[[131 130 115 157]
 [129 124 125 115]
 [134 121 111 118]] out 131

[[127 132 134 127 116 128 128]
 [127 129 129 122 135 126 134]
 [118 123 126 103 138 129 134]] out 127

[[123 110 121 127 121 129]
 [129 135 132 116 136 133]
 [124 157 141 137 100 123]] out 123

[[136 125 116 108 134 139 120]
 [137 108 136 139 109 152 104]
 [120 128 121 129 131 156 140]] out 136

[[127 139 136 122]
 [123 124 136 131]
 [108 107 125 117]] out 127

[[147 126  99 115 121]
 [135 149 127 126 124]
 [125 107 124 137 122]] out 147

[[123 105 124 148 115]
 [118 117 134 126 141]
 [122 131 118 118 126]] out 123
---
array([[150, 123, 117, 132],
       [128, 144, 138, 129],
       [124, 134, 135, 124]]) yields 123

array([[137, 133, 143, 142, 135, 131],
       [135, 122, 103, 136, 153, 139],
       [123, 112, 131, 128, 140, 133]]) yields 142

array([[133, 116, 127, 129, 120],
       [140, 121, 142, 135, 116],
       [132, 130, 109, 101, 141]]) yields 127

array([[152, 126, 130, 127, 130],
       [123, 136, 127, 128, 136],
       [118, 120, 113, 127, 132]]) yields 130

array([[143, 114, 137, 114, 144, 129],
       [138, 143, 106, 125, 150, 149],
       [137, 143, 130, 112, 142, 125]]) yields 114

array([[127, 143, 133, 102, 114],
       [123, 131, 112, 150, 156],
       [149, 104, 105, 114, 150]]) yields 133

array([[116, 108, 130, 147, 134],
       [132, 154, 122, 119, 119],
       [138, 119, 104, 101, 106]]) yields 130
---
[112, 127, 131, 136, 135, 124, 151] Answer: 151, 136
[155, 143, 128, 149, 138] Answer: 155, 149
[149, 112, 102, 123] Answer: 149, 123
[[136, 139, 108, 135, 104], [143, 146, 114, 144, 112], [138, 138, 118, 131, 117]] Answer: 146, 144
[130, 139, 123, 151, 131] Answer: 151, 139
[[130, 122, 128, 103], [121, 121, 134, 142]] Answer: 142, 134
---
[131 111 138 134 153 122 111] result: 131
[125 136 140 154 143 152 116] result: 125
[149  99 117 107 133] result: 149
[145 130 107 138 129] result: 145
[153 107 144 111] result: 153
[110 157 118 146 119 143] result: 110
[131 103 117 100 145 152] result: 131
[149 120 153 137 103 117 136] result: 149
[116 158 136 128 101] result: 116
---
[135 129 131 150 129] ==> 135
[137 146 119 137 151 130] ==> 137
[141 103 135 142 123 140] ==> 141
[131 118 102 122 122 130] ==> 131
[115 133 128 155 130] ==> 115
[106 131 128 157 124] ==> 106
[142 132  99 124 128 130] ==> 142
---
[[134 117 135 135 150 111 131]
 [132 116 131 130 142 121 128]
 [121 132 137 126 139 119 128]]: 132

[[128 131 117 113 120]
 [128 142 127 121 124]
 [123 156 127 128 126]]: 128

[[136 120 142 131 129]
 [124 137 154 149 132]
 [110 123 129 128 130]]: 124

[[130 133 118 120 130 129]
 [133 129 130 125 101 119]
 [126 134 106 116 131 129]]: 133

[[101 122 112 125 122]
 [136 128 148 110 150]
 [ 99 123 117 118 127]]: 136

[[145 132 128 143 138 135]
 [131 130 132 150 117 139]
 [122 133 130 137 112 125]]: 131
---
[[133 120 143 147 149 133 125]
 [124 154 145 132 129 141 113]] >> 120

[[124 122 144 146 123]
 [113  99 148 115 117]
 [156 123 108 123 155]] >> 99

[[103 128 125 144]
 [122 113 123 134]
 [124 129 129 120]] >> 113

[[110 115 128 117 120]
 [150 144 122 143 139]
 [126 132 135 133 134]] >> 144

[[126 126 152 109]
 [151 151 132 151]
 [126 153 155 134]] >> 151

[[106 125 156 149 117 142]
 [130 128 127 131 124 139]] >> 125

[[135 156 155 154]
 [144 126 133 154]] >> 156

[[128 122 150 135 129 121]
 [123 123 124 134 126 128]] >> 122
---
[[127 110 127 113 128 115]
 [121 107 127 124 119 115]
 [118 112 125 125 121 115]] >> 127

[[145 132 148 130 109 146 139]
 [145 142 127 131 143 124 149]
 [119 112 153 151 103 125 109]] >> 145

[[129 126 124 137 115 131 127]
 [110 115 125 133 152 129 130]
 [110 120 108 149 144 129 129]] >> 129

[[128 137 125 128]
 [123 122 123 127]
 [137 130 111 157]] >> 128

[[126 149 148 107 120 111]
 [128 118 123 106 133 133]
 [105 125 152 136 111 130]] >> 126

[[129 127 105 149 115 125 128]
 [137 139 135 112 120 127 131]
 [143 127 129 131 112 119 129]] >> 129

[[137 122 116 132 133 135 134]
 [117 121 149 141 145 124 137]
 [138 127  99 119 127 134 128]] >> 137

[[123 133 124 122]
 [126 101 141 104]
 [124 112 131 123]] >> 123

[[135 105 136 110 123 131]
 [147 117 127 105 113 130]
 [142 128 126 100 117 140]] >> 135
---
[119 126 122 149] ⇒ 126

[134 120 132 142 150 144] ⇒ 144

[[103 108 143 140 117 127 133]
 [128 127 135 135 125 134 128]
 [144 133 117 127 138 121 129]] ⇒ 143

[136 130 102 116] ⇒ 130

[102 111 145 125 125 127] ⇒ 127

[[132 132 106 124 138 134]
 [151 127 129 126 149 137]
 [121 140 141 132 118 124]] ⇒ 149

[133 127 106 141 115] ⇒ 133

[149 110 126 136 128] ⇒ 136
---
array([[105, 111, 132, 135, 130],
       [132, 116, 145, 135, 113],
       [132, 142, 105, 113, 100]]) out 105, 100

array([135, 105, 132, 123, 107]) out 135, 107

array([143, 137, 113, 116, 150]) out 143, 150

array([[127, 121, 134, 149, 110, 127],
       [128, 141, 129, 120, 149, 139],
       [113, 111, 107, 151, 112, 152]]) out 127, 152

array([120, 115, 149, 100]) out 120, 100

array([[143, 153, 118, 115, 122],
       [134, 131, 132, 111, 117],
       [134, 126, 134, 110, 113]]) out 143, 113
---
[[124 126 130 139 157 134 136]
 [123 117 127 139 153 133 132]
 [124 121 131 140 156 134 133]] >> 139, 157

[[114 129 128 117 140]
 [130 132 123 151 139]
 [128 141 130 130 129]] >> 123, 151

[150 136 135 111 140 123 154] >> 111, 154

[[106 111 108 121 105  98 119]
 [112 134 109 103 111 122 111]
 [116 133 112 140 104 120 133]] >> 103, 140

[141 110 155 123 114] >> 155, 155

[135 135 146 137 106] >> 146, 146

[142 110  98 114 120] >> 98, 142
---
[142 119 133 133  99 123] => 99
[151 144 135 136 112 141 117] => 141
[100 137 144 152 110] => 152
[150 157 126 136 124 122] => 124
[137 127 137 155 145 127] => 145
[141 132 135 116 106] => 116
---
[148 131 146 114 143 144 104]: 148
[129 152 140 103]: 129
[152 128 148 124 142 138]: 152
[137 149 145 118 129 149 121]: 137
[149 148 136 100]: 149
[137 157 146 133 158]: 137
[127  99 107 142 122 134]: 127
[103 134 129 116 108 126]: 103
[152 149 131 128 110]: 152
